Each row of R is roughly a mix of the hidden directions of one of 4 groups.
R (136 x 10):
[[ -1  44  17 -48  10  22  21  46 -18 -16]
 [-39   2  37  34 -41   4 -33  17  15  31]
 [ 58 -11 -45 -26  21  10  -9 -28  -6 -24]
 [ -3  23 -31 -72   8  21  -8  13 -30  -3]
 [ -8  26 -23 -44  -1  15 -40 -13 -47 -31]
 [ -5 -29 -28 -51  25   8   6 -51  -5  28]
 [-25   8  11 -69  18  20 -36   3 -27  -3]
 [ 13  -6 -29  63  22  25  -6  31  26 -22]
 [-63   4  -5 -18  35  28 -41  13  10  -8]
 [ 39   7 -30 -22  14   6  25  21 -47 -43]
 [-24  -6  19 -33 -65  -1   1  10 -42  10]
 [ 18 -23  16 -35  19  14  33 -39 -33  42]
 [-43 -10  -7  20 -24 -22 -40 -37  42  11]
 [-10 -61 -28   7  41  -7 -12 -21  14  34]
 [-24   1 -14  20 -24  22  14 -60 -40  25]
 [-40  41  46  39  -1  11 -29   8  18   7]
 [-47  17  28  46 -19  14 -37  17 -23 -14]
 [  7   1   6 -44 -29  23  -2  -3 -69 -10]
 [ 16 -10 -10  38 -29 -32  66   5  10  -4]
 [  5 -26  34 -12 -22  47 -29  -8 -35  39]
 [  1 -28  35  60 -11  -2  17 -45   5  18]
 [ -7  36  47  37 -46  27  -5  15 -16  -1]
 [ -9  11  46  40 -59 -16 -21  -2  -8  15]
 [ -7 -39  12  58  11 -33  33  27  12   0]
 [ 31  20  39 -54  -9  35 -22  -1 -15  22]
 [-39  40  22 -15  28  22 -36  19  39  -6]
 [ -8  31  35  18   9  -4  21  49  38 -36]
 [ -1  10  20  31 -23  10  22  -2 -68  33]
 [-57  31  38   3  11  12   6  42  19  16]
 [ 29  -4  -5 -10  11 -28  63 -22 -32 -30]
 [  4 -40 -22 -14  -4 -33  58 -26  25   7]
 [  9  35  13 -64   5  21  -7  38  11 -26]
 [ 50  -2 -41   8  36   6 -30 -19  38   1]
 [ 40 -38 -37 -12  15 -16  21 -52   8  -3]
 [ 34 -15 -48 -49  33  -1   1 -26   8 -18]
 [ -7  40  53  10 -11  15  11  55 -16   1]
 [-28 -24   8  46 -24  -4 -57 -20  17  17]
 [  6  -2   5 -63  43  17  26  37  -5  -8]
 [-14 -32  49  44 -16 -36   9   3   2  33]
 [ -8 -13  26 -49  27  18  26 -27  -8  50]
 [ -7   9  31   2 -47  -5 -46 -37  -8  37]
 [  3 -41  12  55 -20 -16 -22 -33  12  32]
 [ 10 -13 -17  54  35 -10  33 -12  47   7]
 [-47  21  20  43  -4  14 -45   6  34   0]
 [ -5  44  44  -5 -12  16  -7  59   2 -19]
 [ -2   2   0  63 -13 -18   6  23  55  16]
 [-20  32  10 -53  -4  14 -16  46  20  31]
 [ 53 -39 -30  -4   2  -2  10 -53   8  -8]
 [  1 -24  14 -58 -50  -7  20   8 -31  10]
 [ 31 -48  -2  14 -13  -2 -14 -58 -22  23]
 [ -1  10 -56 -47  23   4  20 -10 -35 -23]
 [  7  10 -10   2  21 -31  76   8 -15 -25]
 [-40  44  28   5  -4  14 -11  57   7 -14]
 [-42   3  -9 -14  15  22 -65  15  12 -30]
 [  9 -25   7  64 -13 -32   3  -3  43  20]
 [ 16 -12  50  26 -17  13  12 -12 -51  37]
 [  9  22  26  27 -63  18 -22 -29 -27   5]
 [ 40   8 -14  -5  12 -21  32  21  51 -42]
 [  1 -15  16  42 -27   1  -6 -12 -54  46]
 [ 34 -42 -34  26   4 -27  20 -47  10   2]
 [ 63 -29 -32  25 -19   6  15 -34   2  -7]
 [ -6   9 -22 -21   4  29 -44  64  10  15]
 [ 35  10   0  50  44   3  34 -24  26  12]
 [-21  35  43  47  -2   3 -15  33  33  13]
 [-50  23  50   6 -29  -8 -13  37 -11  15]
 [ -5  47  17 -12  13   5  43  57 -12 -14]
 [-33 -23  26  40 -20 -15 -32  -2  40  34]
 [ 10  27 -29 -19  -3  24 -73   4  -7 -17]
 [-17  -8   7  75 -13 -19   4  35  18 -14]
 [-47 -20 -26  16   7  10 -23 -48 -43   3]
 [-14  45 -10  15 -35 -21 -52   3  33 -15]
 [  8   7  -4  56  16 -18  46  21  41 -15]
 [ -9  17  -9  68 -43 -13   7 -27  -5 -18]
 [ -2   1 -29  36  19  31 -39 -46  21  28]
 [-41   0   6 -50   6  28 -51 -18 -16  10]
 [-33  13  16 -16  26   7 -43  37  50  -3]
 [  0 -61 -49  22  15   2  28  -7 -20 -17]
 [ 18   8   5  50 -32 -31  52  25   4  -8]
 [ 33 -33   1   4 -65  -4 -19 -37  -7   8]
 [-24  23  22  51 -15  -1 -48   7  32  23]
 [-27   0   0 -42  22  11  -3 -56 -11  44]
 [ 16  35  17 -52  10  21  31  35 -32  -6]
 [ 34 -20  20  50 -43 -30  10   3 -30   7]
 [-13  49   9  -1  -4   5  -1  62   8 -40]
 [ 30 -11   0 -56 -20   7  21 -36 -45  -1]
 [-60 -30  16  10 -11 -28 -24 -10   1  43]
 [ 24  -1 -22 -31  43  -7  59  18  -8 -23]
 [  4  -4 -45 -41  42  16  34  12 -22 -27]
 [  9 -29  33   9 -37 -17   4  -5 -39  55]
 [ 69 -10 -19  -9  -7  15   2 -28 -36 -24]
 [-11  30  51 -22  -1  27  -7  58   2   2]
 [  1 -23 -32 -50  48  -8   6 -12  41   6]
 [-42 -20  22  38   0 -19 -46   0  38 -17]
 [-11   4 -15 -48 -12  25 -53 -38 -17 -14]
 [-59  -8   8   3  23  -1 -11  -9  61  15]
 [ -5  44  58  34 -29  10 -19  15   9  16]
 [ -7   0  36  15  42  -3   6  57  36  16]
 [-22 -18 -10 -30  43 -17  24  57  17 -18]
 [ 13  -9  22  32 -25 -22  43 -54 -21  14]
 [-63 -11  12  38  22 -22  24  26  15  10]
 [ 33 -30 -38  -1  41  30 -39  -4  25  13]
 [-27  26 -36 -24 -48  -4 -43   5 -22 -21]
 [-11  -1  -3   0 -37 -49  46   5 -23 -41]
 [-21  43  11  -3   9  33 -52  17 -39 -14]
 [  2 -34 -48  48   2 -30   4 -39   6 -11]
 [-23  -6  31  11 -72 -32  12   6  -7  14]
 [ 51  27 -20 -41   8   9  39  -6 -30 -19]
 [-19  15   6 -23 -61  -2 -30  33 -22 -32]
 [ 10 -28  -9  23 -64 -12 -10 -50  -3   5]
 [-32  21  30  54 -25   7 -12 -24  24  31]
 [ 24  19  10  26 -38   5  12 -37 -59  -6]
 [  7 -26  18  11  13 -22  80  -9   3   7]
 [ 45 -26 -49 -25   0  14 -17 -44  -3 -12]
 [  4 -34 -24 -28  58 -29  20  23  26  -1]
 [ -4  -3  42  23 -57 -42 -14 -15  -9  21]
 [-50  12  22  26  -1   3  15  20 -29  55]
 [ -6   5 -34   4  30   1 -12  19  51 -55]
 [ -7 -43  29  17  -8 -34  29   3   8  56]
 [ 29 -30 -36 -23  24   2  45 -38 -25 -11]
 [-55  13  45   2   8  11 -15  -4  15  48]
 [-45   5   5  22 -62   2 -33  15   7  22]
 [ 28  -1 -34 -21  19 -37   0  17  62 -10]
 [-41  31  24  15   9  19 -52  26  31  -9]
 [-40   9   6  33  -5   8 -53 -23  28 -36]
 [ 16  23   2 -54  44   0   7  29  13 -40]
 [-56 -22  21   4 -12 -19  29  48 -19 -11]
 [-56 -16  21  -3 -19 -22  16  54 -14 -14]
 [  0 -40 -22   5 -14  24  18 -53 -47  11]
 [ 23   6 -14  53 -29 -16 -34 -44  10 -21]
 [ 69  -8  10  27  42   7  10 -23   6 -14]
 [ -7 -31 -52   1  24 -23  10 -43  38  -6]
 [  0  16 -26 -26  20   0 -70 -26  14 -23]
 [ 27  -6 -53  -3   6   7  35 -17 -34 -43]
 [ 36  -1  -1 -50  26 -10  47  31 -20  10]
 [ 37 -27 -19  -8 -36 -11  15 -53 -36   2]
 [ 25 -24   8   1 -16 -18  52  -4 -22  56]]
One row of each group comes first, with its name. Which group is each row after those in?
[ -8   1 -54  38 -36 -25 -17 -18   6 -37]
X
[ 10  16 -30 -29   4  22 -12 -30 -43 -53]
A
[-20  17  15  14 -65  15 -35  29 -24  12]
B
[-18  39 -28 -24  28  -5  39  40  11 -33]
S

[-22 -31  30  27  -6  -5 -11 -23  23  62]
S
[  4 -30  47  24 -15 -42  14   4  25  42]
A
[ 43   5 -34  25 -17 -12   3   1 -33 -56]
S
[ 47 -15 -45 -26  33  20 -10 -34  -3 -18]
B
[ 31  29 -25   3   0  16 -11 -19 -57 -43]
B
[-31 -16  13  13  64   8  19  30  25  28]
X
[ 15  35  -6  74 -18  -2 -10  -9  26 -14]
X
[-22  10 -10  60  -9 -12 -18  12   9 -56]
S
[ 20 -19 -39 -50  52  18 -12  11  16  -4]
X
[ 58  -7   3 -22  -5 -14  54  15 -27 -18]
B
[-31  47  19 -34   2  26 -10  48 -12 -17]
S
[-17  -8  31  -1 -21  40  35  32 -50 -12]
X
